In the data rows, the value 128 means zero.
A hidden rule labels the rows of this table. It goes by one to three of the table's principal directions, not those with the most spread.
[ 80 122 190 133 140 120 159 140 156 101 109 171 130  96 124 136  86 109
  99  79  65  70 182  76 153 216  95 189 159  50  81 126 176 135 148 218
 139 146  88 157 161 167 144 132 100 165  53 123] 2
[141 152  70 121  59 146  36  72 144 253 147  82 109 201  71 153 146 113
 188 101 137  76  74  88 102 136 120 103  64  74 104  51 179 162 111 139
 114  71  71  84 115 151 157 145  71  73 171  92] 5
[145 119 166 110 136 164 161 173  72  70 155 133 113 142 122 111 116 119
 157 189 191 204 105 145  71  49 126 145 145 219 184 187  76 136  98  79
  78 113  97 150  74  64 108 126 150 175 188 105] 2
[ 58 122 134 178 171 124 140 132 169 104 133 193 143 132  69 153 122 157
 119 136 101  50 131 187  91 121 168 147 176  57  81  75 157 128 146 209
 126 162  86 123 155 126 176 159 133 132  82 142] 5
[ 52 104 151 151 165  95 166 131 159 103 159 153 153  84 128 128 131 133
  99  70  64  85 139 112 124 226 131 106 171  47  80 110 176 119 177 181
 146 141  93 156 154 173 162 154 107 180  94 130] 5
[148 143 142  99  82 130 134 107 144 191 131 106  94 129 150 103 128 112
 114  83  84 153 155 110 171 146  90  95 112 110  83  87 177 160 136 114
 135 115 104 137 137 156 126 115 124  95 128 110] 2
[134 133 105 122 114 103  59 126 153 178 143 116  95 102 119 123 141 149
 127 137 143 141  94 121 176 109 151 104  81 117 116  77 143 129 183  87
 134  91 187 174 130 209 143 150 115  61 109 126] 2
[158 124 127 213 101 113  88 155 105 210  72  88 182 169 129 148 143 131
 162  71 172  44 174  40 203 217  92 162 122  93 132 104 101 109  77 205
 158 145 145  40 146 176  94 102 105 152  92 108] 2
[116 150 186  75 108 153 123 102 176 138 127 132 112 169 146 155  99 118
 130  76  95  80 101 101  90 173  86 174 103  61  62 156 198 159 153 187
 126 130  95 129 136 135 166 148 121  75  71 164] 5
[158 132 139 133 116 130 122 173 155 158 101 128 104 143 124 113 100 141
 112  90 113 104 165 130 157 119 136 124 141 109 117 150 128 162 100 159
 143 139 141 115 156 130 105 110 129 117 124 151] 5
[195 145 143  71  84 147 157 157 139 121  92 143  86 130 146  96  89 107
  72 162 115 222 186 189 182  50 106 137 132 188 131 151 110 156  90  89
 127 153 166 140 125  82  79 106 179  54 134 167] 5
[150 134 112  98 136 125 125 103 152 104 133 119 126 114 150 111 128 144
  96 106 114 144 119 128 119 120 143 100 119 137 137 143 133 135 144  87
 136 128 143 147 141 135 119 126 151 122 146 156] 2
[144 136 162  68 136 160 128 152 114  49 182 144 102 147 129 140 118 132
 155 222 201 239  43 184  32   0 143 137 113 225 172 185  91 130 123  56
  77 123 135 162  64  49 140 163 175  98 169 160] 5
[165 139 152 102 129 115 135 151 132 112 115 112 112 144 185 101 125 160
  88  79 123 137 155 101 156 124 132 114 122 156 128 204 122 154 121 116
 156 138 161 129 125 126 104 100 143 134 124 182] 2
[ 76 113 179 144 146 112 112 148  90 115 174 116 102 139 114 136 130 103
 213 154 136 127  58 112  54 167 103 121 130 140 120 143 126 135 147 154
 105 109  72 147  94 104 156 158  90 199 172  96] 0
[147 133 102 105 105 154 137  86 143 152 110 112 143 141 136 143 126 105
 117  83 102  99 146  99 126 167 100 137 116  92 134 123 156 127 103 141
 131 122  96 101 145 130 120 114 118 122 125 117] 6
[ 54 100 122 203 195  97 177 124 147  89 178 177 162  72 125 117 165 179
  76  97  85  99 149 139 137 180 158  72 192  72 128  41 159  89 202 148
 142 138  84 153 140 170 169 152 133 202 106 115] 2
[155 147  86 123  69 133  94  85 146 212  93  83 167 143 131 137 127 130
 130  34 113  42 145  30 168 205 117 134  88  53 116 125 159 133 115 142
 151  99 145  77 176 182 117 106  65 112  99 123] 6
[128 117 122 133 146 161 158 110 106  90 135 135 146 113 132 134 154 144
 115 140 161 139 127 132 111 107 120 151 140 153 170 112 117  90 126 100
 100 119 102 141 120 135 125 131 150 156 113  98] 6
[135 112 133 145  91 124 115 142 109 210  75 111 122 163 134 125 133 112
 116  32 118  51 203  64 213 194  78 166 115  82 103 120 160 139  87 189
 144 115 102 107 133 212 109 100  94 130  90 108] 2
[175 142  90  87 126 129  83  97 174 104 112 125 114 106 121 128 101 130
 104 130 109 143 121 133 114  97 151 114 106 138 147 130 124 139 117  96
 137 137 158 143 161 122 105 129 146  98 153 163] 5
[108 134  68  78 125 181 133  72 153  92 144 153 143 153  55 160 103  96
 146 192 126 132  62 227   0  51 162 140 133 121 131 136 136 126 105 100
  80 129  96 110 134  42 158 167 140  80 180 141] 6
[137 161 121 112 130 145 187 101 159 113 107 154 133 118 140 104  95 129
  99 159  62 135 163 199 119  97 159 109 153 118  87 141 133 153 135 135
 148 165 146  96 164  39 131  94 149  84 131 158] 6
[151  95 114 192 126  85  84 232  97 187 101 122 125 128 120 101 140 168
 115  78 170 101 203  94 231 118 166 102 139 146 139 141  84 136  68 160
 156 127 177 113 118 200  82 103 100 151 133 139] 5
[130 128 125 161 152 104 150 137 123 114 114 139 113  80 149  75 139 160
  73 136 106 148 177 145 202 127 145 108 151 147 127 101 114 116 169 105
 151 134 166 158 143 158 114 109 147 139 115 123] 5
[127 117  75 153 129 146  95 120  85 151 113 100 171 169  98 179 148  87
 183 157 190  98 113  94 102 139 127 175 107 135 166 151  93  91  58 158
 119 120 124  61  96 108 128 123  99 139 148  90] 2
[ 92 124 126 162 171 155 160 126 134 119 101 131 183 146 120 175 126 130
 137 124 115  21 146 122 103 206 148 183 162  56  87 179 135 112 121 236
 145 152 125  74 157  98 141 116  98 143  59 121] 5
[134 147 125 103 148 115 172 101 117  93 164 105 140 105 192 125 165 110
 152 196 134 227  84 168 102  97 138  84 108 190 149 141  90 113 138  74
 142 141 154 125  93  62 133 106 176 109 159 121] 2
[154 120 126 151 127 114  96 177  63 132 140 101 129 140 135  95 163 176
 178 141 217 151 107 116 119  47 172 100 106 223 164 166  52 133  72  90
 114 108 148 121  85 132  98 106 124 161 185 124] 6
[136 127 138 105  99 167  80 118 126 138 122 124 130 163  83 145  80 117
 147  86 141  53 106  39  86 173 110 182 108  82 139 164 161 151 138 147
  96  81  87 132 131 150 132 148  63 154 136 121] 2
[191 140 100 131  85 118  81 116  98 198 102  71 125 127 159 108 152 135
 134  98 155 139 157  54 207 141 113 109  82 161 142 115 112 129 107  89
 147 102 170 111 127 179  87  91 106 116 137 103] 5
[179 120 103  93  94 155 110  94 136 179 116  94  93 115 144 133 142  96
 107 100 113 163 154 112 176 148  69 118 101 131 142  68 161 121 115  99
 119 104 103 152 133 181  97 124 141  93 127  85] 5
[131 149 125 163 104  93 157 131 135 155 119 114 176 106 153  73 135 182
 102  62 105  82 158  72 191 179 165  86 133  88 123 127 116 150 162 116
 166 115 160 113 168 160 109  87  98 162 118 141] 5
[118 159 124 121 131 130 136  96 126 129 120 129 125 143 128 114 110 116
 152 168 108 123 111 154  98 102 152 131 117 131  95 153 126 146 146 123
 136 136 147 100 130  68 156 109 124 101 149 133] 2
[115 135 158 183 151  74 154 160  67 141 112 114 158 109 196 107 165 163
 169 136 140 112 167  98 185 141 159 103 123 171 102 163  75 129 116 157
 175 151 181  94 115 119 117  62 107 168 105 123] 5
[149 142 136  93 101 129 137  67 153 168 110  69 150 124 185 123 119  91
 160  25  68  80 121  47 112 239  80 109  93  73 105 148 163 149 119 149
 154 124  96  98 174 146 117  92 109 147 143 114] 5
[ 71 128 195  64 103 125 183 170  97  91 163 139 110 154 105 110  85  73
 185 163 127 171  66 159  45  97 127 150 134 147 104 235 119 183 127 104
  89 107  99 166  94  64 149 141 104 151 177 132] 2
[ 92 111 231 150 187  76 207 207 113   9 126 178 124  74 170  76  92 158
 121 115 102 149 156 147 108 111 145 118 195 178 137 210  78 148 133 133
 141 184 134 175 149  94 111 107 164 248 137 174] 5
[132 159 118  61 110 129  52  63 157 115 174 125  94 153 119 158 143 131
 169 173 160 175  19 148  43  39 138 120  52 162 121  97 149 139 143  74
 102 110 121 155  92 120 177 172 149  48 152 157] 5
[145 115 138 184 111 109  39 141 144 222 111 124  82 156 104 146 145 152
 149  76 135  72 149 108 181 142  89 112 112  98  97  13 169 137 121 180
 133 131  98 121 140 216 132 148 125 110 102 115] 2
[144 138 152  56  70 169  99 119 134 131 128 110 135 160  88 162  62  68
 181 121 146 110  70  59  59 158  92 191  92  97 143 194 145 161 119 119
  86  88 104 135 131 111 122 151  77 124 146 122] 2
[ 95 133 173  66 140 144 192 128 153  44 114 183 127 105 130 120  63 112
 100 114  70 111 144 150  73 113 139 173 152 107 104 211 148 157 131 147
 118 148 110 162 155  84 140 122 126 140 110 172] 6
[186 128 137 160 138 108 113 185 109 143 153 101  87 117 147  95 156 156
 166 191 177 232 109 188 143  32 150  42 134 232 167  93  59 145 107  64
 127 140 157 137 107  94  85 111 190 133 199 114] 2
[160 125 109 109 134 175 117  96 108 130 145 101 128 160 145 152 160 148
 137 130 169 130  97 129  85 106 118 121 111 159 152 137 136 113 125  98
 103 108 107 115 104 113 127 134 139 120 137 119] 5
[149 107 105 181 121 143 113 157 119 151  85 139 137 128  96 143 131 120
 101 137 164 123 182 136 193 128  97 176 152 128 163  74 106  77  88 151
 121 145 144 101 139 162 103 140 145 118  92 107] 0
[ 74 133  95 121 154 119 200 116 135  77 157 155 186 111 133 105 133 144
  77 127  98 120 130 143 111 142 195 112 153  93 126 183 126 122 163 118
 145 121 143 122 118  95 157 119 110 140 134 154] 5
[ 55  98 197 149 155 133 138 168 140 100 140 199 123 112  93 173 100 120
 136 114 114  78 147 118 106 154 104 191 161  68  89 100 175 116 134 227
 105 144  66 159 124 163 173 171 104 151  52 121] 5
[123 131  97  65 154 161 147  74 120  76 162 106 136 143 134 167 142  69
 192 199 144 179  39 181   0  84 136 127  99 172 166 174 103 121  91  96
 100 124  87 123  90  37 142 129 160 119 201 107] 2
[134 127  86 145 135 128 147 103 139 130 134 121 142  76 125  95 145 145
  84 111 109 141 156 114 167 139 149  96 144 117 147  79 130 110 150  84
 134 113 131 147 156 167 117 116 132 151 136  92] 2
[140 124 148  85 114 138  95 132 135 104 147 131  83  99 113  87 117 142
  99 142 159 191  94 142 133  75 124 143 108 167 123 117 133 129 168  54
  90  97 148 212 116 191 129 170 154  85 134 134] 2
[162 141  90 111  77 109  95  98 133 218 121  98 101 120 157 119 162 109
  98 121 116 184 162 117 235 131  96  96  78 132 106  51 157 119 137  91
 153 109 167 130 110 190 124 118 131  35 110 109] 2
[ 87 121 133  99 145 141 143 134 149  60 162 174 121 149  71 146  97  98
 143 181 130 162  72 208  19  59 145 141 153 137 138 144 124 138 109 124
  89 146  79 143 107  59 160 173 158 128 179 154] 2
[ 79 101 153 159 155 100  73 177 115 102 169 148 104 120  71 140 127 131
 177 163 175 140  69 132  81  96 145 135 136 146 136 111 111 119 131 134
  98 120 113 169 101 157 156 184 116 168 152 118] 6
[112 112 140 151 114  92 154 158 121 147 102 135 136 119 152 120 140 118
  73  87 102 123 196 106 229 203  87 143 146 100 118 117 138 107 134 162
 161 141 149 130 129 179 113 124 119 133  73 139] 3
[136 130  91 102  92 143  77  90  99 188  92  72 140 156 116 146 125  67
 188 110 149  84 105  73 118 172 103 178  70 115 114 168 125 121  81 143
 123  98 138  91 124 154 125 115  80  99 147  92] 5
[153 135 149  74 112 129 153 118 120  92 135 131  86  87 166 101 125 114
  89 172 121 239 130 163 158  81  95 121 119 196 144 126 125 117 161  39
 116 126 165 187 117 123 114 135 167  95 124 135] 6
[141 133 149  92 102 121 164 129  73 125 130  59 160 127 186 113 138  82
 174 115 151 157 100  41 131 203  95 143  94 159 164 229  87 131 118  93
 135  91 144 126 103 117  94  88  95 179 157  93] 2
Which label does each new row get?
[110 135  94 203 120  96  63  98 108 211 111 102 126 143  99 117 161 148
 150 110 131  52 136  79 187 183 129 120 110  90  96  47 146 120 165 150
 149 104 135 103 140 197 148 126  80 139 118  85]: 2
[168 145  94 134  87 132 104 111 139 195  83  96 115 160 118  87 114 129
 114  90 108  90 149 134 169 144 122 116 115 109 109 123 132 153 125 120
 144 118 152  93 161 138 106 107 122  91 156 138]: 5
[143 107 152 182 143 141  82 195 105 111 144 146 136 148  83 152 127 166
 159 163 211 130 118 124 102  82 142 142 153 167 158 112  87 115  89 157
  97 140 115 115 102 119 112 159 133 162 134 130]: 5
[138 126 148 164 123 125 118 196  80 115 136 128 134 152 103 135 139 130
 160 205 235 190 105 126 143  53 134 172 130 199 188 146  57 106 103  90
 102 124 169 123  79 116 119 138 148 139 130 110]: 2
[140 144 110 137 130  82  69 111 120 161 143  76 135 135 157 119 150 130
 175 118 142 132  85  74 129 153 150  82  79 144 118 143 109 138 135 111
 161 119 169 106 113 141 135 113 111 128 173 133]: 2
[132 129 126  97 129 141 189 115 148  93 146 155 116  92 142  93 127 149
  55 125  95 181 152 175 145  89 137  96 155 137 138 107 149 132 172  60
 118 124 124 177 140 131 125 130 165 119 124 137]: 2
[128 109 114 199 131  95 117 177 106 186  81 116 127 123 123  96 138 148
 112  81 118  70 205 110 222 172 136 120 154 110 108 118 110 124 101 178
 162 137 158 100 154 181  98  99 100 158 113 116]: 6
[123 122 159 128 114 133 145 149 140 121 125 167 108  97 112 138 106 110
 109 160 116 172 157 155 162 109  94 150 149 127 126  71 142 116 137 131
 113 144 123 158 135 136 127 149 145 106  87 117]: 6
[158 115  87 186 112 114 108 120 134 221  96 100 148  90 154 116 176 159
  91  54 117  91 208  84 255 191 113  96 122  90 112  27 143  94 116 155
 164 126 149 105 163 237  99 101 120 108  76  90]: 6
[ 95 128  85 130 137 147 140  50 176 123 150 155 146 118 105 156 153 168
  89  79  75  63 116 146  85 149 135  95 146  53 122  43 200 110 172 126
 120 122  67 132 175 148 167 159 119 140  95 132]: 6
[138  90 112 172 140 126 111 177 136 147  87 134 142 113 102 137 121 143
  83  57 126  56 206  85 196 190 124 153 165  81 140 121 131 112  93 189
 142 134 127 128 164 205  87 127 106 172  87 121]: 5
[125 140 101 105 167 102 198 109 114  72 109 113 141  90 187  56 125 135
  89 116  67 134 160 147 133 138 186  86 141 158 126 234  91 148 139  91
 172 137 173 132 146  80 106  61 132 168 182 153]: 5
[118 124 146  87 155 136 176 106 143  33 105 166 144  98 153 145  89  79
 111 167  91 161 132 178  82 134 101 171 143 146 143 173 114 100 116 141
 129 178 135 133 138  61 125 133 171 121 123 167]: 6
[110 123 204 181 163 127 129 164  98 110 156 114 127 139 139 149 142 141
 217 156 174 116  72 103  73 150 106 137 142 148 140 130 100 125 142 165
 111 134  92 123 113 103 139 135 132 203 125  91]: 5
[143 157 148  88 127  89 153 108 169 118 151 144  82  99 196  75 136 175
  58 105  59 190 152 165 174  86 149  43 120 149  85 109 165 168 191  72
 166 143 160 173 133 130 139 109 167  83 124 188]: 2
[117 142 166  61  92 136 112 129 149 144 144 130 102 153 102 153  88  56
 177 180 134 182  75 159  87  92 108 163  94 126  73 141 148 169 123 126
 101 129 123 151 101 109 154 153 144  42 136 126]: 2
[150 116 129  98 122 160 140 129 135 106 118 111 164 139 139 187 113  74
 130 122 148 140 126  84 109 181  80 182 127 113 169 175 125  98  87 150
 121 140 124 104 124 109 107 137 133 134 103 124]: 2
[157 129 161 122 112 126 200 190  97  96 128 136 161 128 164  79 112 167
 128 102 143 156 160 139 117  73 166  83 158 185 154 212  69 165  75  99
 129 144 138 105 127  63  80  79 138 177 174 169]: 6
[131 146  94 126 142 105 170 104 162 112 119 137 155 126 163 105 130 150
  83  94  67 100 153 144 138 149 170  78 136  97 136 150 128 149 140 134
 176 144 140 103 150  91 122  88 136 131 146 175]: 5
[121 110  93 120 157 120 145 110 127 119 116 111 156 141 142 155 125  73
 146 127  89 102 130 145  97 197 126 111 133 108 134 172 120 130 102 170
 154 147 113  96 124  82 113 107 127 146 172 130]: 2
[102 125 113 130 139 148 115  93 161 111 132 153 132 140  75 155 111 123
 114 123 111  89 111 144  78 132 126 150 151  82 114  95 169 121 146 139
 108 137  91 128 154 130 160 168 131 134 117 130]: 2
[186 115 126 177 139 137 106 170  88 150  93  91 118 111 135  97 118 125
 145 140 154 135 172  96 177 153 117 124 143 174 159 140  74 119  98 135
 134 128 155 108 136 126  68  95 124 172 166  88]: 5
[175 130  97 140 129 117 132 141  94 137 141  91 118 106 161  92 168 144
 124 158 164 214 136 134 168  75 144  70 121 211 179 120  75 115 109  48
 135 118 165 129 105 119  92  98 157 142 180 102]: 5
[ 76 103 174 179 168  95 177 196 131  82 130 183 148  87 130 113 117 176
  87  91 105  76 177 112 167 169 156 134 185  86 129 142 126 125 163 181
 146 140 128 161 147 162 129 128 106 200  72 149]: 6
[141 167 108 103  96 126 107  94 123 163 140 112 138 140 152 128 151 149
 147 162 152 150  98 126 136  80 159 115  72 147 105 126 124 133 138  97
 137 110 176 104 104 112 150 114 114  46 115 142]: 6
[190 155 116 144  96 140 109 112 153 178  94 133 113  97 151  84 126 198
  47 100 112 129 203 116 240 106 136 107 123 125  98  58 151 126 168  98
 148 128 190 128 169 180 107 109 136  59  68 147]: 6
[125 189 115  46  83 155 131  35 172 129 147 138 122 155 118 124 109 126
 131 167  97 142  62 175  61  64 154 127  79 109  74 118 171 171 174  80
 113 112 126 130 133  72 176 136 134  21 133 161]: 5
[129 114 144 101 170 132 133 158 133  56 122 147 103 140 135 127 106 105
 118 146 140 163 120 167  81  82 131 159 137 172 152 202 101 126  88 138
 122 156 126 142 100  93 127 135 176 133 162 164]: 5
